How far apart are the two rows of each pair, measured in a hidden way? 0 means very close, and 20 very far. Two or three weighted sums of its numbers give each row a place; it is the straight-line distance between the places.
11:0:4:-8:-23:16:-2:-4:2:14:2:-9:12:3:0:6
12:12:-20:4:23:39:32:-20:-28:11:8:20:6:1:1:-6 ~ 8
22:6:4:-19:-35:16:5:-4:1:18:1:-8:4:-4:-12:11
28:34:-9:11:5:38:41:-24:-5:-19:-24:12:39:-28:-4:17 ~ 5
20:8:6:10:-12:-12:6:-5:-7:-8:-3:-8:4:-12:-25:16
-29:-12:-19:0:34:10:5:-1:-15:21:21:30:-25:24:10:-30 ~ 10
-7:-19:11:-5:-21:-47:-36:8:26:-2:-10:-13:-9:6:-27:11
26:45:10:21:1:17:30:-25:1:-53:-44:0:46:-45:-5:34 ~ 15
-5:-14:1:-5:-6:0:-16:26:9:10:0:-19:-8:14:23:-11
-26:-15:-15:1:29:9:5:2:-15:22:23:28:-21:20:11:-30 ~ 9
30:39:-2:17:5:30:36:-28:-5:-34:-32:0:40:-34:-5:26
-12:-16:12:-1:-14:-39:-34:12:21:5:1:-8:-13:11:-13:-4 ~ 14
-26:-25:6:-3:-5:-33:-32:18:7:3:5:-4:-14:16:-1:-14
-31:-17:-15:-3:34:6:0:5:-17:20:27:27:-25:23:9:-33 ~ 12
38:52:0:5:-34:16:46:-36:9:-32:-43:-5:59:-54:-17:47
28:16:0:-9:-43:2:14:-26:-7:7:-21:-6:19:-18:-34:23 ~ 13
-13:-25:5:-5:-3:-14:-31:41:16:10:12:-22:-23:20:27:-18
-49:-30:-13:-3:43:-10:-16:4:-18:21:37:36:-42:31:22:-38 ~ 12
-2:-9:8:-13:-15:-1:-12:14:5:9:4:-10:-2:6:11:-2
-46:-28:-18:-8:36:2:-10:3:-20:24:34:31:-41:33:17:-39 ~ 13
27:44:8:23:7:21:35:-28:4:-44:-42:2:47:-35:-1:32
34:38:-5:9:1:40:43:-34:-6:-17:-31:8:46:-30:-9:22 ~ 4
32:36:-6:12:4:39:40:-27:-9:-17:-28:5:40:-30:0:18
-10:-11:5:-4:-11:-4:-22:22:11:9:10:-14:-6:14:15:-11 ~ 9
-11:-24:2:-5:-7:-18:-30:37:16:11:12:-23:-13:18:12:-17
-18:-26:8:-3:-2:-33:-33:16:16:5:4:-6:-11:15:-2:-11 ~ 6
20:19:-21:2:19:44:35:-26:-19:8:3:16:17:-2:-6:-1
30:30:-24:-1:6:53:50:-37:-10:7:-9:16:32:-11:-6:9 ~ 1
-20:-9:-18:1:32:14:8:-1:-18:14:28:21:-22:19:12:-29
-3:-8:1:-14:-15:7:-9:14:1:13:7:-16:-5:5:5:-3 ~ 2
-18:-26:0:-6:-5:-15:-34:39:17:11:11:-20:-14:21:25:-17
18:5:1:-15:-33:17:5:-2:-1:19:-1:-4:6:-2:-19:10 ~ 2
-13:-23:3:-10:-7:-21:-28:34:16:10:8:-23:-14:19:12:-15
21:19:-18:10:19:43:37:-27:-16:5:0:14:15:-5:-3:2 ~ 2
-47:-30:-11:-2:38:-4:-15:1:-21:24:34:38:-42:32:21:-38
7:7:-20:3:26:33:27:-13:-23:9:14:16:-3:5:-4:-11 ~ 12
25:50:17:25:-2:2:23:-24:9:-66:-50:-5:50:-47:-6:42
7:-9:4:-12:-25:7:-6:10:6:20:3:-13:-3:9:-4:2 ~ 9
-11:-7:-18:0:34:15:15:-4:-17:15:19:24:-21:16:5:-21
-6:-11:3:-9:-10:0:-13:23:8:9:7:-6:-6:12:18:-7 ~ 5
4:5:-18:3:34:31:24:-10:-19:14:13:19:-3:10:2:-14
17:3:1:-18:-28:15:5:-7:1:19:-1:-10:5:-2:-18:13 ~ 7
26:33:-16:7:2:46:44:-33:-11:-6:-25:11:37:-21:-3:14
-11:-13:4:-11:-9:-1:-16:22:4:9:3:-13:-8:12:21:-11 ~ 2
-18:-23:7:-3:-3:-34:-32:20:11:4:7:-5:-19:17:-2:-11
28:24:-12:5:13:44:42:-25:-8:3:-6:13:26:-10:-2:6 ~ 12
-14:-25:-18:6:20:-7:-13:53:3:20:24:-23:-23:33:13:-39
-11:-25:13:-4:-15:-39:-33:13:21:3:0:-13:-9:11:-9:-3 ~ 11
10:-5:12:-4:-24:-8:-12:8:13:5:0:-15:1:-3:-8:8
-4:-18:3:-6:-16:-17:-22:24:16:16:2:-20:-7:15:-2:-13 ~ 5
20:4:-1:-17:-33:14:8:-11:-2:19:1:-6:4:-2:-15:11
33:51:2:14:-19:22:50:-29:9:-37:-38:1:54:-48:-13:36 ~ 4
-2:-12:4:-7:-19:-5:-9:16:8:13:6:-15:-4:12:0:-2
8:-3:5:-14:-16:12:-6:7:-1:14:9:-9:-2:1:5:1 ~ 11
21:16:22:14:-19:-33:-3:-14:10:-39:-26:-21:13:-29:-24:36
3:-8:25:1:-26:-40:-28:1:19:-10:-14:-10:-6:-7:-31:19 ~ 6
-11:-26:-1:-5:-4:-16:-30:34:16:12:10:-18:-13:21:20:-16
3:-10:24:0:-24:-41:-28:0:17:3:-7:-10:-3:-2:-29:17 ~ 11
12:1:2:-15:-38:13:5:-4:-5:18:-2:-7:6:-1:-19:11
-14:-25:2:-6:-6:-19:-31:40:17:12:9:-19:-15:19:22:-16 ~ 9
-25:-25:7:0:3:-31:-32:19:9:7:9:-4:-16:17:0:-16
-15:-21:6:-6:-9:-8:-29:31:10:7:12:-21:-9:19:22:-14 ~ 6
-19:-23:0:-13:-1:-9:-28:37:11:12:15:-20:-15:21:24:-19
-13:-24:5:-7:-4:-15:-32:33:19:13:13:-23:-15:19:22:-18 ~ 4
31:35:17:25:-13:-26:16:-19:9:-53:-38:-19:29:-53:-18:45
5:-10:14:-9:-31:-26:-18:0:20:6:-5:-10:-2:-1:-17:12 ~ 9
18:4:7:-16:-28:14:5:-3:0:15:-1:-7:4:-2:-9:11
14:11:-19:-5:23:40:31:-21:-22:12:12:22:3:3:-1:-8 ~ 9
8:-7:4:-11:-27:-1:-6:7:7:19:2:-14:-6:5:-16:4
-24:-12:-18:-2:33:12:3:-1:-9:17:22:26:-17:20:13:-29 ~ 10
26:23:-16:4:11:45:43:-19:-13:3:-8:12:25:-5:-6:4
25:7:2:-16:-41:20:7:-7:1:21:0:-6:7:-1:-18:13 ~ 9
7:-8:0:1:-24:1:-9:6:2:20:4:-11:-4:7:-2:2
-9:-22:3:-9:-12:-20:-25:29:18:12:7:-22:-7:18:7:-15 ~ 10
11:9:-20:0:19:38:29:-20:-21:11:12:20:5:0:-1:-7
16:19:23:17:-15:-29:-2:-12:1:-35:-28:-22:18:-27:-28:37 ~ 17
31:38:-1:25:5:32:39:-29:-1:-30:-33:5:44:-33:-3:22
19:19:-17:3:17:43:40:-23:-15:7:1:14:19:-4:-2:-1 ~ 9
23:24:-15:7:12:47:42:-37:-11:5:-6:11:24:-9:-4:5
26:41:13:24:-15:-29:14:-18:3:-59:-33:-37:28:-52:-13:46 ~ 2
21:14:26:13:-17:-36:-3:-15:6:-32:-24:-22:12:-29:-26:35
-14:-21:2:-5:-5:-7:-25:33:14:8:14:-20:-15:20:27:-14 ~ 7
-10:-16:4:-7:-5:-1:-20:34:10:12:9:-18:-9:16:25:-14
-41:-24:-17:-10:38:8:-9:6:-6:23:31:30:-33:28:19:-34 ~ 16
29:28:-11:10:9:47:40:-28:-13:0:-7:9:30:-14:1:10
3:-4:26:2:-25:-37:-25:-2:14:-14:-13:-13:-1:-11:-26:23 ~ 13
-11:-21:16:-3:-17:-40:-37:13:23:8:-2:-10:-11:11:-15:-5
19:2:3:-21:-30:14:5:-3:2:17:-2:-19:4:-4:-12:12 ~ 15
-25:-10:-19:-5:39:11:4:-1:-17:20:30:31:-23:21:8:-29
23:21:-16:-1:17:42:37:-24:-14:6:0:13:20:-6:0:2 ~ 9
3:3:-19:0:22:34:26:-15:-20:19:16:23:-7:9:1:-12
-14:-23:-20:12:28:-5:-12:56:-2:18:28:-19:-26:33:13:-42 ~ 11
0:4:-18:8:31:31:23:-16:-16:11:15:20:-7:8:-1:-10
33:25:-2:12:-25:-6:21:-18:-4:-22:-26:-8:23:-30:-29:31 ~ 12
18:2:7:-17:-36:11:8:-6:0:16:2:-8:4:0:-19:12
-32:-18:-20:-4:34:8:0:2:-15:21:25:27:-33:22:16:-34 ~ 10
-49:-31:1:2:29:-17:-30:14:-11:6:20:20:-30:22:20:-30
17:3:4:-24:-34:15:8:-5:-1:20:-8:-9:6:-5:-14:11 ~ 9
14:0:4:-18:-27:16:2:0:3:15:-1:-8:1:1:-5:10
31:49:14:26:-9:-29:23:-14:13:-69:-41:-22:37:-59:-12:50 ~ 8
29:51:14:25:-12:-19:24:-18:15:-69:-43:-14:37:-60:-18:50
-3:-17:-3:-8:-16:-13:-19:24:16:15:-1:-18:-5:15:5:-8 ~ 10
30:37:15:23:-17:-32:15:-14:5:-52:-36:-22:30:-44:-18:46
4:-7:8:-11:-19:5:-9:9:8:13:1:-8:-4:6:8:2 ~ 8
28:45:4:16:-7:19:38:-31:2:-42:-38:4:49:-42:-11:36
16:6:-1:-19:-35:13:1:-6:-3:16:-5:-10:7:-4:-18:14 ~ 4
30:39:19:18:-19:-32:15:-17:6:-54:-37:-21:32:-45:-17:46
1:-5:27:1:-26:-35:-24:-6:10:-16:-12:-14:-3:-11:-23:25 ~ 15
-11:-23:11:-3:-10:-36:-33:14:19:4:2:-9:-12:10:-12:-5
0:-5:6:-10:-14:5:-11:9:4:13:3:-10:-1:14:9:-7 ~ 6
-12:-20:1:-11:-1:-3:-23:30:11:10:13:-13:-15:17:25:-16
-32:-25:4:-3:10:-25:-31:15:7:5:14:6:-18:19:9:-24 ~ 10
-9:-11:-21:-6:9:15:-2:29:-2:22:22:-3:-17:19:22:-28
-31:-18:-19:-3:35:3:0:0:-13:22:25:27:-29:28:14:-31 ~ 9
31:36:-19:5:4:51:51:-29:-7:-1:-19:15:39:-19:-11:14
-3:-13:3:-10:-11:1:-12:22:8:12:5:-11:-6:12:19:-10 ~ 3
-8:-1:-17:5:28:19:17:-11:-16:7:17:21:-12:11:6:-16
22:24:-18:0:18:48:40:-28:-13:7:0:13:24:-8:-1:3 ~ 9
17:16:-20:3:23:41:33:-24:-18:9:4:16:10:-2:0:-4
17:2:5:-26:-28:13:2:-2:3:16:1:-7:4:2:-10:12 ~ 1
-17:-6:-19:-8:29:15:11:-4:-21:14:20:27:-20:16:8:-24
19:4:3:-17:-47:11:6:-6:2:16:-2:-8:7:-1:-12:11 ~ 14
-4:-17:2:-7:-22:-16:-22:20:19:14:4:-22:-6:10:-1:-7
10:12:-15:7:28:32:28:-15:-17:4:9:18:2:0:3:-5 ~ 12
2:-13:6:-10:-19:-13:-18:19:14:16:9:-15:-1:15:-7:-7
-47:-28:-11:-3:39:-2:-14:7:-18:22:34:32:-39:28:27:-35 ~ 15
12:2:28:6:-19:-38:-15:-15:8:-26:-20:-18:4:-16:-26:31
-46:-27:-11:-3:36:-3:-16:11:-15:19:28:30:-37:28:26:-38 ~ 14
8:8:-20:7:25:33:27:-17:-17:9:12:16:2:6:4:-7
-12:-24:3:-7:-6:-18:-30:34:18:11:12:-21:-16:18:22:-14 ~ 2
31:35:18:24:-20:-29:13:-14:8:-50:-36:-22:27:-45:-17:47
12:10:7:-13:-30:16:10:-22:-8:6:-7:13:8:-9:-16:18 ~ 9
7:-5:16:-3:-28:-16:-15:3:16:2:-4:-14:0:-2:-16:6
14:8:28:9:-22:-33:-11:-9:6:-26:-21:-18:3:-20:-25:28 ~ 3
0:-11:22:-4:-29:-38:-29:1:13:-8:-9:-10:-3:-4:-25:20
-58:-33:2:-2:37:-11:-32:2:-15:4:24:25:-36:26:23:-30 ~ 14
21:13:22:17:-18:-33:-3:-12:6:-33:-20:-21:18:-32:-23:35
24:20:-20:0:18:43:42:-29:-16:11:3:16:17:-3:-7:1 ~ 12
-40:-24:-14:-4:35:3:-10:6:-19:18:32:31:-33:28:20:-34
-11:-15:3:-13:-8:1:-19:25:11:10:11:-11:-11:18:25:-14 ~ 9
-50:-34:-7:-3:42:-11:-22:6:-20:15:34:34:-44:29:25:-33
-41:-24:-18:-7:33:5:-9:5:-19:26:32:35:-35:30:24:-35 ~ 3
2:-10:24:-1:-33:-38:-28:-3:13:-10:-9:-12:-2:-7:-30:18
4:-6:26:0:-29:-36:-23:1:18:-13:-15:-13:-2:-9:-26:21 ~ 3
5:8:-19:3:28:35:25:-19:-17:13:11:23:-1:4:1:-9
-43:-31:4:-2:27:-16:-32:12:-8:8:23:16:-31:24:19:-26 ~ 8
-10:-24:2:-6:-9:-15:-30:36:19:13:10:-22:-13:18:19:-18
15:6:27:10:-16:-33:-11:-7:8:-29:-19:-19:5:-19:-25:31 ~ 6
6:-6:3:-10:-15:6:-7:16:4:12:2:-8:-4:8:11:-4
32:40:6:14:3:30:37:-28:-5:-34:-35:2:39:-36:-4:20 ~ 4
-17:-17:-6:9:11:-14:-15:36:6:13:11:-22:-18:23:6:-28
-11:-12:3:-8:-7:-7:-16:11:3:8:1:-5:-6:11:10:-9 ~ 6
-54:-35:-8:4:37:-10:-29:9:-21:15:25:30:-38:25:20:-33
-11:-16:5:-12:-11:-8:-21:28:12:12:8:-15:-8:17:24:-15 ~ 16
-10:-24:3:-6:-10:-18:-29:31:20:15:6:-21:-9:19:12:-15
-8:-21:5:-5:-14:-17:-25:26:20:13:9:-21:-14:17:6:-11 ~ 4
37:43:5:6:-33:0:31:-24:1:-33:-40:-10:41:-46:-23:45
-4:-18:5:-7:-15:-15:-21:27:15:15:8:-20:-8:16:-2:-12 ~ 5
-13:-4:-14:2:31:16:14:-8:-16:13:16:20:-12:11:10:-13
-34:-28:-2:0:11:-20:-32:21:2:7:13:7:-24:22:8:-21 ~ 9
-54:-33:-3:-2:37:-12:-27:7:-20:13:29:31:-44:27:21:-35
-13:-23:4:-5:-3:-11:-26:36:15:9:13:-23:-12:23:26:-19 ~ 15
31:32:-18:2:2:53:52:-32:-8:5:-16:3:38:-14:-6:11
25:48:16:24:0:11:30:-28:6:-59:-43:-2:48:-52:-2:40 ~ 2
-42:-30:-1:0:27:-12:-30:17:-5:9:23:16:-29:28:17:-27
-14:-23:5:-3:-14:-32:-33:14:15:3:-4:-13:-11:10:-13:-4 ~ 9
14:15:-15:1:23:40:33:-23:-18:9:8:18:13:1:2:-4
20:1:9:-13:-35:9:3:-3:0:17:-2:-9:0:1:-17:12 ~ 12
-33:-19:-19:-2:31:7:-2:-2:-16:21:28:25:-29:24:12:-32
3:-11:26:1:-21:-40:-31:3:17:-8:-9:-8:-6:-1:-31:20 ~ 14
27:49:16:23:4:5:27:-22:11:-59:-51:-3:48:-54:0:43
26:14:8:-13:-35:15:12:-28:-8:6:-17:14:17:-21:-19:23 ~ 10
-9:-4:-19:-1:28:21:18:-6:-18:13:18:22:-17:12:10:-24
-24:-13:-18:-1:32:9:5:0:-16:14:19:25:-21:20:13:-31 ~ 3
24:29:-13:3:6:47:45:-30:-10:-4:-15:10:34:-15:-6:8
1:-7:2:-11:-9:7:-8:14:11:11:14:-10:-5:6:9:-4 ~ 6
-9:-23:5:-5:-10:-22:-28:31:23:10:9:-23:-15:20:14:-13
30:37:18:20:-15:-29:11:-17:7:-51:-35:-21:24:-42:-21:44 ~ 5
-40:-24:-11:-3:34:5:-9:4:-16:26:29:36:-37:29:19:-35
-18:-5:-23:-6:27:18:12:-8:-17:21:20:25:-18:19:7:-24 ~ 5
-14:-17:-20:0:20:4:-8:40:2:20:24:-5:-21:26:17:-35
-7:-23:4:-8:-10:-22:-28:30:22:11:2:-23:-12:14:9:-15 ~ 6
-16:-9:-14:0:35:15:8:-1:-16:11:20:26:-20:19:10:-26
-28:-26:6:-1:2:-33:-33:19:7:5:10:-3:-16:21:5:-17 ~ 13
18:3:5:-19:-28:16:5:-1:3:15:1:-7:-2:-3:-6:9
-8:-22:5:-9:-11:-23:-29:30:20:11:7:-25:-11:18:8:-14 ~ 7
11:5:28:13:-19:-35:-14:-6:6:-26:-20:-20:5:-23:-29:30
21:8:1:-14:-29:16:6:-14:2:16:1:-6:6:-8:-13:11 ~ 11
38:33:-2:-4:-47:-3:31:-29:0:-11:-36:-8:36:-38:-37:38
-10:-22:14:-6:-15:-42:-34:14:19:1:-1:-14:-9:8:-15:-1 ~ 4
-44:-28:-12:4:38:5:-12:1:-17:24:32:39:-39:29:18:-34
-12:-23:5:-7:-4:-17:-30:36:20:10:8:-24:-14:21:12:-14 ~ 15
-27:-16:-23:0:32:10:4:0:-14:16:27:25:-25:16:14:-29
11:9:-24:6:30:35:27:-11:-19:11:10:20:0:0:1:-8 ~ 11
32:32:-14:8:4:46:44:-28:-9:-1:-18:7:38:-20:-2:9
-14:-20:-20:1:23:2:-9:44:0:19:24:-8:-23:22:18:-38 ~ 6
-4:-23:6:-10:-7:-23:-25:33:17:9:16:-25:-10:19:14:-18
27:52:20:27:5:7:28:-30:11:-61:-57:-8:48:-53:-2:41 ~ 3
-2:4:-12:-3:22:28:20:-18:-11:11:13:22:0:6:6:-11
-22:-26:11:1:-6:-33:-34:20:11:4:6:-5:-17:16:2:-15 ~ 16
4:-5:-8:-14:-12:20:0:15:-4:21:11:-4:-7:12:5:-10
28:39:1:18:5:26:36:-30:-3:-33:-39:3:47:-34:-2:26 ~ 7
-13:-25:2:-1:-3:-13:-30:38:16:12:11:-24:-14:20:24:-17
-9:-3:-22:2:32:25:15:-8:-17:12:17:19:-14:10:9:-18 ~ 11
-51:-33:-6:1:45:-9:-20:3:-19:18:31:39:-44:33:22:-36
18:6:5:-23:-35:20:9:-10:4:20:-6:-7:10:-7:-19:15 ~ 7
2:5:-15:7:29:26:21:-15:-12:8:10:17:-8:5:8:-8
7:-5:3:-13:-20:10:-4:5:2:12:1:-9:-5:4:3:7 ~ 3
28:49:17:27:-19:-24:22:-17:12:-68:-42:-22:33:-63:-11:49
28:23:-19:4:15:44:40:-28:-14:4:-1:5:22:-10:-4:4 ~ 5
-50:-30:-12:0:42:-4:-16:2:-21:20:32:36:-42:29:19:-35
-41:-27:-12:-4:39:3:-11:8:-23:24:29:34:-36:32:20:-37 ~ 7
-1:-16:24:-6:-32:-47:-37:4:18:-6:-4:-8:-6:4:-32:18
4:-6:4:-6:-18:2:-9:7:8:10:2:-11:-3:4:1:2 ~ 8
-17:-7:-16:0:35:17:12:0:-18:12:20:22:-18:17:9:-24
-2:3:-20:-3:31:31:21:-11:-19:10:16:22:-8:6:10:-12 ~ 6
1:5:-20:3:30:29:23:-12:-13:12:9:21:-6:10:4:-13
43:42:-5:-4:-47:5:38:-39:-2:-16:-43:-9:43:-44:-29:43 ~ 9
-41:-24:-14:-6:35:0:-7:5:-19:27:28:30:-42:29:17:-37
-13:-27:4:-7:-7:-17:-30:37:15:13:8:-20:-11:18:18:-18 ~ 11
30:34:-10:8:-5:42:41:-35:-9:-11:-23:7:41:-24:-4:14
-17:-21:-20:5:20:-8:-9:51:3:20:31:-14:-22:27:17:-38 ~ 5
-52:-32:0:-7:35:-15:-24:9:-15:6:23:27:-39:24:20:-31
24:38:0:16:1:29:37:-30:-5:-29:-33:3:43:-33:-2:23 ~ 15
25:45:8:17:7:16:32:-21:3:-52:-43:-1:45:-42:-5:31
-54:-29:-4:-2:44:-9:-23:4:-20:14:32:26:-41:30:19:-36 ~ 19
24:20:-10:2:14:43:39:-27:-16:5:1:11:18:-5:-3:2
27:45:14:20:-16:-28:20:-14:8:-64:-36:-20:30:-54:-10:50 ~ 1
-13:-24:4:-4:-11:-20:-25:32:20:9:13:-24:-12:18:16:-16
-3:-7:-12:-13:4:18:2:22:-6:23:14:-2:-14:16:14:-22 ~ 11
-1:-15:-1:-9:-16:-10:-18:21:13:14:6:-20:-11:12:6:-5
-53:-33:-9:-2:41:-10:-22:4:-20:14:35:33:-43:30:23:-36 ~ 12
-9:-23:11:-7:-13:-39:-32:17:20:2:-1:-10:-9:9:-14:-1
25:49:13:13:-13:-22:21:-14:9:-66:-38:-19:33:-56:-12:50 ~ 15
-49:-28:-10:-1:37:-3:-17:3:-18:22:32:37:-40:29:23:-36
9:-9:-3:-10:-23:-6:-7:8:7:17:5:-16:-5:12:-11:1 ~ 13
30:38:12:20:-19:-27:15:-10:0:-56:-33:-17:35:-49:-18:46
-4:-21:16:-2:-25:-40:-36:9:20:2:-4:-12:-6:5:-27:7 ~ 17
7:-3:1:-15:-25:8:-2:8:2:17:0:-12:-2:5:-1:0
28:25:17:14:-16:-28:5:-13:5:-44:-32:-20:19:-36:-21:43 ~ 4
27:44:9:20:6:15:32:-29:2:-50:-49:1:48:-55:-3:34
-35:-20:-17:-4:39:5:-6:6:-17:22:29:30:-30:26:14:-32 ~ 11
-7:-2:-21:0:30:23:19:-10:-14:20:17:25:-15:14:-3:-18
-2:-16:4:-9:-16:-16:-19:16:14:14:8:-19:-6:11:-6:-9 ~ 8
-20:-9:-16:-1:30:13:9:-3:-17:17:20:26:-22:18:13:-21
-35:-21:-18:-3:30:7:-3:2:-17:26:25:30:-32:24:11:-32 ~ 6
-3:3:28:7:-22:-34:-15:-5:9:-22:-13:-16:4:-16:-22:29
-7:-23:2:-5:-11:-24:-32:33:21:7:6:-23:-14:21:13:-15 ~ 12
6:-3:-2:-10:-11:14:1:14:-2:19:7:-9:-8:6:3:-5
28:26:-17:4:14:48:43:-28:-10:4:-8:11:27:-8:-4:5 ~ 4
16:-2:6:-14:-30:4:0:-3:1:19:2:-11:-2:0:-16:10
-11:-6:-6:-23:-3:22:0:-3:-12:26:12:18:-8:10:8:-11 ~ 10
2:-13:5:-7:-22:-8:-12:15:9:18:5:-17:-1:10:-6:-2
-7:-13:-2:-10:-10:-1:-16:24:13:13:9:-14:-10:16:19:-12 ~ 7
24:22:-12:6:18:38:34:-25:-14:1:-5:9:19:-3:-6:6
-40:-23:-18:-7:34:3:-6:2:-21:24:29:32:-34:29:17:-35 ~ 13
10:9:-17:2:24:32:29:-12:-25:12:8:19:1:6:4:-12
-15:-7:-23:-2:34:14:14:-3:-17:14:22:22:-22:20:5:-29 ~ 8
-38:-21:-10:-6:32:5:-5:4:-15:26:30:29:-30:25:20:-34
22:4:3:-16:-34:13:6:-6:1:18:-3:-5:5:-1:-18:12 ~ 11
-2:-8:8:-9:-25:-6:-9:13:12:16:4:-11:-5:15:-9:2
0:-17:24:-6:-29:-47:-35:-2:15:-4:-1:-11:-4:1:-32:15 ~ 2
25:52:16:22:-13:-27:25:-18:14:-69:-42:-20:36:-61:-15:49
-14:-25:2:-5:-2:-14:-31:40:16:14:15:-23:-16:20:22:-19 ~ 5
16:15:-21:6:23:43:38:-21:-23:10:7:15:7:0:4:-3
-9:-21:5:-6:-11:-20:-27:28:19:13:7:-22:-12:17:7:-16 ~ 8
32:45:15:26:-15:-27:22:-13:9:-62:-40:-21:33:-53:-16:54
6:-4:7:-14:-23:9:-4:-7:8:11:2:-5:3:6:3:5 ~ 8
27:46:9:24:2:15:31:-25:6:-55:-46:-4:51:-47:-4:37
-19:-23:-21:5:19:-4:-11:57:3:19:28:-18:-20:32:15:-37 ~ 1
13:-2:3:-16:-28:1:-2:-3:2:20:3:-7:1:1:-21:9
-50:-31:-9:4:42:-9:-21:5:-25:19:36:37:-41:31:23:-37 ~ 8
-26:-18:-13:0:31:5:-1:2:-17:17:25:28:-29:24:14:-32
-1:4:-21:6:27:28:21:-14:-20:11:17:18:-2:7:5:-15 ~ 3
-3:-20:18:-7:-30:-43:-37:6:18:0:-5:-15:-4:3:-26:8
-6:-2:-19:2:29:19:15:-7:-18:13:20:20:-12:12:5:-19 ~ 15
-5:-9:-1:-9:-9:2:-12:18:11:10:6:-11:-12:11:15:-7
29:46:2:26:1:17:28:-28:6:-51:-46:0:45:-45:-3:32 ~ 7
-56:-33:-3:-1:40:-10:-30:6:-19:7:27:21:-37:26:19:-32
2:-16:24:-2:-27:-45:-33:2:20:-5:-4:-8:-7:4:-32:14 ~ 17
